128 stands for zero in the data rows.
Here are some points, one per row:
(98, 162, 114, 129, 121, 170, 137, 116, 126, 113, 110, 131, 117, 129, 87, 118, 220, 79, 121,
 113, 164, 80, 100, 117, 127, 107, 155, 142, 84, 194, 126, 101, 120, 91, 148, 160, 135, 48,
 206, 162, 138, 146, 117, 100, 132)
(155, 119, 128, 129, 134, 95, 88, 109, 132, 150, 114, 132, 141, 127, 126, 105, 93, 99, 183,
 172, 175, 154, 92, 134, 168, 110, 180, 152, 84, 99, 145, 64, 104, 161, 180, 129, 151, 185,
 126, 135, 156, 138, 68, 186, 126)
(107, 129, 170, 154, 138, 151, 109, 116, 116, 139, 170, 145, 103, 91, 161, 140, 90, 190, 137,
 122, 155, 106, 106, 113, 137, 125, 138, 99, 126, 112, 106, 134, 111, 104, 106, 152, 163, 131,
 169, 179, 56, 154, 153, 154, 125)
(137, 139, 97, 146, 141, 87, 110, 153, 102, 113, 176, 140, 128, 125, 117, 99, 145, 153, 106,
 181, 143, 188, 135, 142, 97, 188, 215, 152, 126, 154, 76, 162, 129, 132, 80, 128, 95, 66,
 159, 100, 135, 180, 171, 158, 156)
(176, 165, 117, 55, 99, 131, 77, 110, 132, 192, 151, 123, 165, 59, 187, 146, 110, 139, 75,
 65, 114, 142, 146, 151, 136, 149, 129, 98, 79, 116, 185, 127, 86, 130, 123, 131, 142, 141,
 80, 108, 79, 144, 138, 131, 146)
(113, 93, 151, 105, 118, 175, 162, 115, 110, 151, 167, 106, 133, 171, 123, 79, 139, 137, 136,
 152, 99, 110, 126, 121, 190, 166, 143, 101, 159, 123, 148, 69, 145, 170, 203, 171, 112, 125,
 115, 65, 109, 90, 142, 114, 103)
(115, 149, 89, 95, 123, 124, 103, 130, 101, 180, 168, 193, 143, 174, 143, 128, 85, 93, 163,
 195, 87, 112, 62, 113, 123, 128, 116, 127, 135, 189, 107, 83, 167, 166, 78, 176, 113, 149,
 71, 163, 144, 91, 91, 134, 90)
(144, 150, 149, 178, 128, 118, 154, 185, 148, 136, 130, 95, 124, 147, 115, 148, 72, 184, 64,
 130, 137, 160, 110, 114, 94, 118, 155, 124, 68, 141, 130, 122, 145, 158, 101, 165, 124, 102,
 89, 179, 66, 154, 111, 91, 176)
(64, 182, 127, 125, 117, 114, 146, 133, 223, 145, 74, 137, 144, 149, 156, 136, 183, 59, 112,
 150, 92, 55, 190, 156, 115, 145, 166, 147, 113, 151, 139, 83, 89, 137, 147, 169, 181, 87,
 170, 162, 66, 101, 69, 165, 94)
(128, 104, 87, 132, 165, 160, 134, 83, 95, 100, 88, 121, 174, 135, 100, 190, 145, 147, 129,
 90, 126, 78, 133, 111, 158, 151, 74, 106, 144, 139, 119, 11, 145, 129, 142, 132, 58, 179,
 117, 153, 113, 149, 133, 153, 227)
(107, 149, 148, 213, 131, 162, 112, 129, 140, 107, 140, 65, 107, 171, 148, 120, 161, 113, 150,
 154, 161, 157, 96, 132, 163, 143, 121, 192, 87, 126, 94, 141, 71, 76, 91, 136, 129, 193,
 96, 133, 166, 111, 88, 129, 137)
(143, 110, 192, 87, 73, 135, 172, 149, 142, 155, 155, 157, 131, 178, 122, 111, 94, 120, 99,
 177, 70, 135, 99, 117, 146, 97, 119, 131, 163, 105, 125, 98, 53, 169, 170, 88, 143, 129,
 165, 156, 139, 109, 124, 129, 150)
(103, 150, 105, 135, 121, 153, 82, 133, 76, 80, 126, 141, 119, 128, 165, 152, 83, 122, 114,
 121, 102, 133, 177, 69, 137, 113, 94, 152, 78, 118, 132, 185, 177, 119, 163, 83, 125, 135,
 151, 77, 110, 91, 103, 137, 80)
(83, 145, 154, 107, 195, 87, 142, 128, 129, 175, 110, 92, 91, 167, 124, 84, 149, 165, 153,
 166, 122, 135, 93, 140, 150, 148, 95, 54, 115, 135, 166, 132, 116, 129, 170, 66, 134, 106,
 160, 142, 124, 140, 167, 105, 126)
(189, 164, 80, 116, 147, 152, 136, 168, 101, 124, 79, 165, 125, 138, 172, 132, 103, 162, 166,
 130, 169, 103, 108, 108, 150, 96, 116, 193, 214, 139, 109, 69, 95, 174, 153, 147, 119, 99,
 137, 84, 137, 159, 134, 162, 154)
(190, 99, 62, 115, 155, 102, 196, 167, 87, 88, 78, 111, 156, 135, 89, 165, 88, 65, 149,
 125, 114, 147, 117, 123, 133, 111, 150, 81, 139, 102, 119, 151, 132, 67, 94, 93, 187, 132,
 119, 143, 94, 67, 126, 103, 59)
(155, 171, 72, 104, 122, 192, 54, 115, 197, 154, 160, 113, 160, 93, 81, 65, 123, 162, 166,
 134, 122, 168, 136, 193, 103, 113, 71, 158, 133, 150, 115, 130, 137, 97, 153, 107, 209, 160,
 139, 103, 130, 124, 136, 124, 138)
(87, 164, 131, 60, 68, 153, 218, 83, 129, 123, 80, 91, 178, 139, 92, 129, 132, 153, 135,
 67, 165, 126, 85, 158, 99, 159, 80, 125, 112, 113, 81, 155, 181, 153, 123, 107, 177, 147,
 128, 92, 164, 58, 149, 130, 138)
(137, 125, 183, 112, 143, 129, 137, 112, 133, 133, 143, 116, 92, 104, 97, 208, 120, 106, 133,
 175, 164, 154, 126, 117, 128, 162, 134, 168, 119, 112, 150, 116, 148, 174, 89, 88, 152, 106,
 151, 116, 121, 110, 161, 111, 99)
(146, 108, 164, 171, 170, 88, 99, 88, 140, 150, 118, 207, 139, 69, 130, 107, 104, 139, 42,
 126, 164, 115, 149, 155, 150, 94, 154, 136, 87, 123, 126, 107, 103, 111, 110, 70, 101, 129,
 106, 130, 120, 131, 172, 110, 132)
(126, 100, 173, 161, 164, 115, 126, 148, 99, 111, 113, 101, 156, 114, 130, 115, 132, 120, 121,
 142, 20, 85, 121, 112, 91, 142, 118, 116, 129, 135, 134, 179, 132, 98, 124, 159, 148, 140,
 129, 82, 228, 156, 121, 112, 145)
(81, 101, 93, 179, 133, 142, 126, 51, 97, 125, 153, 141, 80, 151, 103, 138, 143, 162, 50,
 88, 131, 145, 138, 149, 123, 136, 135, 152, 135, 117, 128, 124, 101, 165, 99, 135, 118, 142,
 145, 140, 136, 182, 153, 117, 95)
(118, 83, 130, 121, 111, 120, 135, 120, 169, 118, 124, 115, 144, 194, 164, 150, 110, 148, 137,
 104, 138, 113, 136, 154, 163, 70, 97, 116, 98, 79, 195, 122, 199, 60, 88, 144, 128, 79,
 102, 161, 107, 178, 150, 166, 174)
(151, 79, 125, 151, 125, 95, 98, 104, 136, 85, 102, 86, 106, 155, 157, 94, 156, 67, 156,
 87, 101, 129, 102, 153, 127, 132, 178, 67, 205, 155, 107, 159, 143, 152, 120, 133, 122, 127,
 135, 120, 128, 105, 113, 33, 186)
(137, 142, 143, 159, 153, 106, 107, 111, 76, 116, 104, 169, 85, 102, 55, 147, 183, 181, 129,
 130, 118, 187, 151, 178, 140, 160, 172, 86, 116, 127, 88, 147, 173, 132, 134, 116, 117, 69,
 104, 146, 165, 102, 147, 161, 93)
(176, 151, 139, 130, 65, 91, 126, 162, 93, 104, 100, 113, 133, 86, 132, 157, 152, 134, 118,
 153, 108, 79, 135, 143, 107, 157, 138, 167, 114, 79, 113, 170, 190, 112, 114, 116, 64, 194,
 117, 138, 144, 135, 108, 87, 59)
(126, 151, 191, 121, 186, 137, 85, 137, 73, 92, 107, 154, 156, 138, 93, 96, 131, 96, 151,
 144, 113, 114, 186, 121, 69, 69, 73, 82, 142, 103, 144, 206, 81, 77, 126, 172, 78, 151,
 149, 67, 164, 131, 124, 96, 148)
(116, 121, 128, 157, 72, 114, 164, 137, 177, 88, 171, 177, 84, 130, 156, 140, 142, 78, 138,
 95, 115, 150, 181, 101, 84, 135, 118, 100, 107, 101, 157, 83, 178, 104, 141, 151, 115, 155,
 47, 144, 137, 178, 201, 144, 158)
(116, 131, 93, 50, 113, 140, 108, 104, 185, 135, 136, 79, 118, 48, 149, 102, 148, 161, 83,
 141, 147, 138, 99, 85, 95, 115, 112, 164, 184, 97, 92, 153, 113, 162, 133, 139, 127, 102,
 88, 118, 122, 129, 118, 149, 138)
(144, 67, 182, 113, 132, 79, 139, 148, 138, 131, 130, 133, 131, 130, 123, 133, 174, 154, 155,
 112, 83, 128, 93, 95, 116, 127, 97, 166, 108, 142, 152, 165, 83, 137, 127, 148, 129, 145,
 127, 103, 103, 137, 104, 108, 113)
(86, 128, 102, 104, 112, 87, 114, 181, 194, 113, 167, 127, 100, 123, 120, 113, 101, 139, 180,
 55, 175, 103, 168, 106, 172, 115, 130, 175, 158, 121, 161, 133, 105, 135, 133, 128, 68, 107,
 139, 150, 208, 115, 176, 150, 106)
(123, 60, 68, 171, 121, 161, 120, 146, 113, 151, 120, 103, 78, 60, 178, 110, 96, 124, 154,
 112, 161, 140, 154, 145, 82, 135, 137, 122, 193, 185, 166, 160, 103, 121, 118, 129, 84, 106,
 148, 110, 91, 108, 81, 153, 142)
(149, 132, 137, 141, 127, 157, 210, 150, 113, 148, 159, 145, 181, 166, 130, 165, 116, 76, 115,
 116, 170, 158, 174, 98, 151, 107, 115, 73, 168, 141, 87, 185, 170, 124, 142, 57, 176, 160,
 142, 161, 124, 124, 74, 124, 78)
There is one direction along which these points spread out most. Where along it does each point below lie, from 0 to 99? The average is 50, and the first point in the table lies past the average. One standard deviation of the points above along it is 16.
(151, 79, 125, 151, 125, 95, 98, 104, 136, 85, 102, 86, 106, 155, 157, 94, 156, 67, 156,
 87, 101, 129, 102, 153, 127, 132, 178, 67, 205, 155, 107, 159, 143, 152, 120, 133, 122, 127,
 135, 120, 128, 105, 113, 33, 186) 33
(64, 182, 127, 125, 117, 114, 146, 133, 223, 145, 74, 137, 144, 149, 156, 136, 183, 59, 112,
 150, 92, 55, 190, 156, 115, 145, 166, 147, 113, 151, 139, 83, 89, 137, 147, 169, 181, 87,
 170, 162, 66, 101, 69, 165, 94) 64
(116, 121, 128, 157, 72, 114, 164, 137, 177, 88, 171, 177, 84, 130, 156, 140, 142, 78, 138,
 95, 115, 150, 181, 101, 84, 135, 118, 100, 107, 101, 157, 83, 178, 104, 141, 151, 115, 155,
 47, 144, 137, 178, 201, 144, 158) 60
(144, 150, 149, 178, 128, 118, 154, 185, 148, 136, 130, 95, 124, 147, 115, 148, 72, 184, 64,
 130, 137, 160, 110, 114, 94, 118, 155, 124, 68, 141, 130, 122, 145, 158, 101, 165, 124, 102,
 89, 179, 66, 154, 111, 91, 176) 61
(115, 149, 89, 95, 123, 124, 103, 130, 101, 180, 168, 193, 143, 174, 143, 128, 85, 93, 163,
 195, 87, 112, 62, 113, 123, 128, 116, 127, 135, 189, 107, 83, 167, 166, 78, 176, 113, 149,
 71, 163, 144, 91, 91, 134, 90) 53
(149, 132, 137, 141, 127, 157, 210, 150, 113, 148, 159, 145, 181, 166, 130, 165, 116, 76, 115,
 116, 170, 158, 174, 98, 151, 107, 115, 73, 168, 141, 87, 185, 170, 124, 142, 57, 176, 160,
 142, 161, 124, 124, 74, 124, 78) 22
(116, 131, 93, 50, 113, 140, 108, 104, 185, 135, 136, 79, 118, 48, 149, 102, 148, 161, 83,
 141, 147, 138, 99, 85, 95, 115, 112, 164, 184, 97, 92, 153, 113, 162, 133, 139, 127, 102,
 88, 118, 122, 129, 118, 149, 138) 67
(143, 110, 192, 87, 73, 135, 172, 149, 142, 155, 155, 157, 131, 178, 122, 111, 94, 120, 99,
 177, 70, 135, 99, 117, 146, 97, 119, 131, 163, 105, 125, 98, 53, 169, 170, 88, 143, 129,
 165, 156, 139, 109, 124, 129, 150) 54
(126, 100, 173, 161, 164, 115, 126, 148, 99, 111, 113, 101, 156, 114, 130, 115, 132, 120, 121,
 142, 20, 85, 121, 112, 91, 142, 118, 116, 129, 135, 134, 179, 132, 98, 124, 159, 148, 140,
 129, 82, 228, 156, 121, 112, 145) 23
(190, 99, 62, 115, 155, 102, 196, 167, 87, 88, 78, 111, 156, 135, 89, 165, 88, 65, 149,
 125, 114, 147, 117, 123, 133, 111, 150, 81, 139, 102, 119, 151, 132, 67, 94, 93, 187, 132,
 119, 143, 94, 67, 126, 103, 59) 13
(98, 162, 114, 129, 121, 170, 137, 116, 126, 113, 110, 131, 117, 129, 87, 118, 220, 79, 121,
 113, 164, 80, 100, 117, 127, 107, 155, 142, 84, 194, 126, 101, 120, 91, 148, 160, 135, 48,
 206, 162, 138, 146, 117, 100, 132) 56
(123, 60, 68, 171, 121, 161, 120, 146, 113, 151, 120, 103, 78, 60, 178, 110, 96, 124, 154,
 112, 161, 140, 154, 145, 82, 135, 137, 122, 193, 185, 166, 160, 103, 121, 118, 129, 84, 106,
 148, 110, 91, 108, 81, 153, 142) 56
